Here are some points, each followed by its number:
[-35 -46  -4  32  -7  31  69   0  15   0] 0
[ -5   2 -15  15  -4  16  46  16  -8  19] 1
[  -1  -81   63   86  -41 -107   36   -8   10  -67] 2
[ -9   6  -3   6  13 -33 -42   7 -44   9] 3
[  5  -1  51 -28  21  21 -92 -42  -4 -27] 4
[  8 -28  15  15 -19 -11  41   9  22 -11] 5
[-10 -57  27   2  13   6  -8  25 -25 -30] 6
[  1 -17  17   9   6   9   9   8  -6  -9] 7
[-20  -5  10   1  42  31 -21 -22  17  10] 8
[ -28   36   61  -84   66   64 -110   89  -36  -90] 9
[-32 -45  34  62  35  65  33 -50 127 -48] 10
[-20 -28  -7 -31  -3   4  -3  -7 -29   6] 11
[  3 -46  43  24  15  26  22  24 -15 -25] 12
[ 87   0  -8  82  -9  -4 127 -16  39  24] 13
[ 27   3  -4  28 -14  52  63 -52  29 -10] 14
[  1  34  43 -21  18 -15 -24  33  34   0] 15
[-14 -64  27   6  14   7  -6  30 -30 -34] 16
[ -89  -50   65  -41   43  -86 -127   92  -29  -38] 17
[ -7  65 -12 -23 -15  14 -34 -27 -45  -3] 18
[ 15   1 -38 -15 -11 -16 -20 -16  -3  19] 19
[ -5 -13  25  21  19   5 -14  12  25 -29] 20
[  38   -5   19    9  -44 -111   16    6    0   -8] 21
[ 20  39 -22  -2   0 -35 -59   5 -15  20] 22
[  2 -27  20 -21  18  -1   3   3  24 -19] 23
[-23  -5 -23   0 107  21 -85  52 -33  12] 24
[-12 -10 -88  71 -28  16  91 -60  46  54] 25
[ 42  21  25  22  -7  54  25 -56  34 -12] 26
[  3  11   5  -7  16  -9   4  13 -11   1] 27
[-49 -13 -56  -7 -21 -54 -24  49 -24  30] 28
[  4  21  14 -18  38 -24   5  34 -28  -1] 29
[   5   22   66   -7    6   57   17   -2  -36 -109] 30
[  4  12   5  -8  17 -11   8  16 -15   2] 31
[ 10 -22  31  -5   4   5  22  -1   9 -31] 32
[-27 -41   3  -6 -15 -46  12  -3   6   5] 33
[ -2 -11  -3  -3 -18  11  -2 -57  65  -3] 34
[ 19  48  16  14 -52   6  -3 -12 -28 -26] 35
[ -1  30  13   5   3  -1 -18  -1 -24  -3] 36
[ 18  21   4  -7  -3  -8  14 -32  12  -3] 37
[ -4  17  -7   7  16  17 -11  28 -43  34] 38
[ -8 -15  19 -15  32  20 -24  -3   8 -27] 39
[ -13  -11  -59  -26 -103   32   76   37  -74   36] 40
[-9 -2  4 23 -3  8  9 -9 -8  5] 41
[38  4 17 18 21 11 42 35  3  3] 42
[  8  -6 -24 -12 -31  -3  33  22 -32  10] 43
[-10 -25 -14  30  -6  21   1 -36   5   9] 44
[  -3   82  -80   -1  -19  -46   -4   51 -120   76] 45
[  17   11  -53  -25  -54   76   23   65 -120   44] 46
[-32 -75 -23  40 -21  36  89  -5  55  44] 47
[-18 -31  45  33  36   9 -45  27  46 -70] 48
[ -4   6  -2   5  -3  -6  -3  -1 -16  21] 49
[ -1  -8 -19  24  34  37  69  54  34  19] 50
[ 44  61  33  17  -2  24  -7 -31  -5 -14] 51
[ 22 -17   3 -13 -24  -3  18  -9  12 -22] 52
[-41 -53   1   1  26 -13  -1  27 -26 -12] 53
[ 37  30 -34  -7   4  94  74  21  39  -6] 54
[ 16  21  11  10 -17  -6   2 -25  16  -1] 55
[ 35  -2  10 -41  27  41 -43 -10  28 -14] 56
[ 24  25   7 -16  13  56  22  20  46  21] 57
[ 17   9   9  23 -19  -7  35   4  19 -20] 58
[ -4   8 -41 -11 -29 -51  -1  17 -51   7] 59
[ 18 -37  83  -4  17 -14 -62 -22  20 -58] 60
[-28 -73   6 -26  40  11  16 -47   1  13] 61
[-46   7 -22 101  -9  -1   2 -27  22  10] 62
[  0  24  35 -19  23 -26 -66   4 -23 -18] 63
[ 19 -19  21   0  -5  19  -2 -53  24   1] 64
[-20  11  31  46  57   1 -19 -37  42  18] 65
[ 44  25  21  51 -47 -14  76  14  49 -53] 66
[ 1 -8 -9  7  4 22 74 71 46 29] 67
[ 19 -10  43  28  15  38  -6   7  29 -47] 68
[ -4   8   1 -35  23   4 -14  20  -1   5] 69
[  0  90  38  12  10   0 -50   0 -69  -8] 70
[ 98  91  -9  34  50  11 -10 -66 105  26] 71
[  9 -18  20  -9   6   0  12   9  36 -22] 72
[  3 -64  41  34  -1  -7  16 -65  74 -41] 73
[ 23  27  31   8   4   5 -47 -23 -25 -45] 74
[ 20  10  20 -43  -7  25 -18  18   1 -39] 75
[-49 -24 -46  35  14   8  30   7 -36  27] 76
[  9  -5  21  14   7  19  -3   3  16 -24] 77
[ 53 -33   4 -27 -56  -9  34 -19  26 -45] 78
[-46 -55 -62  33  38  37  62   7   7  53] 79
[  1  23  -2   6 -20 -14   0   2 -31  24] 80
[-21 -68  -1  28  -3  -9  69  21  19 -19] 81
[ -9 -19  26 -18  16 -42 -27 -28  64 -16] 82
[  9  10  10  -3 -11  -7 -25 -15  26 -25] 83
[  51  127  -41  -84 -102  -23 -127  103 -116   13] 84
[  3 -37  31  42 -17 -49  18   3   3 -31] 85
[  8  40   8 -25  25  -2 -20 -15  10  -5] 86
[  8 -40  67  -4  17 -10 -55 -13  22 -49] 87
[-33 -32 -17  -8  10 -18  -1 -33 -28  39] 88
[ 27  56  10   0 -28 -36 -61 -33 -72  22] 89
[ 40  29  34 -12 -20  20 -36 -71  27 -43] 90
[ 14  14  25  -1  12  -5   8 -40   4  16] 91
[-28  -9   5 -16  25  33 -27 -28 -26  -1] 92
[-34 -14 -32  19  11   1  28  57 -22   7] 93
[-4  1  2 -6 15 15 -3 -9 10  4] 94
Which two points above are nearest to each new point by angle? Their numbers follow each, nearest first.
[-23  -1  12   0  56  45 -35 -31  21  20] 8 94
[ 25   8  -3  31 -14  52  60 -52  31 -13] 14 26
[-31 -49  24 -18  16  -5  15   9  29 -17] 23 72
[-10  -8 -48 -18 -95  26  60  31 -67  27] 40 43
[ -4   3  -6  19  -9 -45 -42  52 -49  -5] 3 59
[ 38  19  78  36 -27 -66 -33  39 -39 -11] 21 63
[ 28 -17   9 -88  22  48 -36   6  58 -28] 56 75
[ -8   8  17 -22  17  18 -32  24 -12 -26] 9 75
[  9 -23  15  13 -16 -11  39   9  21 -10] 5 81
[ 22  62  22  21 -67   7 -10 -21 -30 -32] 35 51
[  3  37  -1   7 -29 -16   0   4 -43  32] 80 45
[  7  -7   6   1  -3   7   2 -19   8   1] 64 34
[ 15  15  -9  -9 -22 -11 -19  21 -20   0] 84 59
[-17 -45   6 -19  25   6   7 -25   1   8] 61 88
[ -5  53 -58   1 -13 -40  -7  36 -88  52] 45 80
[  8   2 -23  -8  -6  -8 -10 -10  -1  13] 19 22
[  6   0 -17  -6  -3  -7  -8  -9  -1  10] 19 22
[  0 -15  -5  -4   0   1  14 -26  26   7] 34 64
[-1 -3  0  2  2  6 18 17 11  7] 67 50
[ -15  -13 -112   85  -32   19  112  -75   56   68] 25 47
[ -8   1 -24  13 -14  -5  12  -8  13  42] 25 47
[-30 -74   6 -28  41   4  15 -49  -1  18] 61 88
[ 11  21   6   1 -10 -13 -23 -14 -27   9] 89 36
[-10  -4   4   1  23  18 -12 -13   9   5] 8 94
[ 14   6  20 -38  -4  19 -22  17   4 -37] 75 9
[ 37   5  -4  44 -18  71  81 -74  46 -18] 14 26
[-18 -36 -12  20  -9  17  46  -3  27  21] 47 0
[ 14  57 -12 -30 -30  -9 -52  37 -41   3] 84 22
[ -1  32  41 -21  17 -19 -21  33  30  -3] 15 63
[ -2   3 -12  14  -5  17  41  11  -8  17] 1 50
[ 24 -45  52 -20  15   3  31  26  92 -56] 72 23
[ -33 -109  -54  -54   21   19    5   -7   51   23] 61 79
[ 82  71  -6  26  35  16  -3 -48  81  21] 71 26
[-12  -5   4   0  23  16 -12  -9   7   6] 8 94
[16 -5 13 15  7  5 30 24  2  5] 42 67
[19 -7 -5 22 -2 -2 51  0 13  8] 13 5
[ 10  -3   6   2 -10 -27   4   1  -1  -3] 21 85
[ 1 -3  0  2  3  8 25 24 16  9] 67 50
[ 30  40  16  20 -30 -11   6 -45  27  -1] 55 37
[-24 -10 -21  13   9   1  18  35 -15   6] 93 76
[  3  -1  41 -22  15  12 -71 -33  -2 -18] 4 60
[  1  -4 -15 -39  -6  39  -5  42 -47  24] 46 38
[-14  23  -6   8   1 -28 -22   8   4   8] 22 3
[-17 -65 -33 -32  13  16   6  -4  30  14] 61 79
[-21   1  14  48  -3  22  22 -21 -24  16] 41 62
[-19   9  32  43  49  -1 -19 -32  39   9] 65 8
[-10   4  -2   3  11 -30 -34   6 -34   8] 3 22
[ 38  60  33  44   1  24 -39 -55  -9  -9] 51 74
[ 27  22  -1   8  13   5   0 -17  29   6] 71 26
[31 -4 -5 31 -1 -1 67 -2 19 11] 13 58
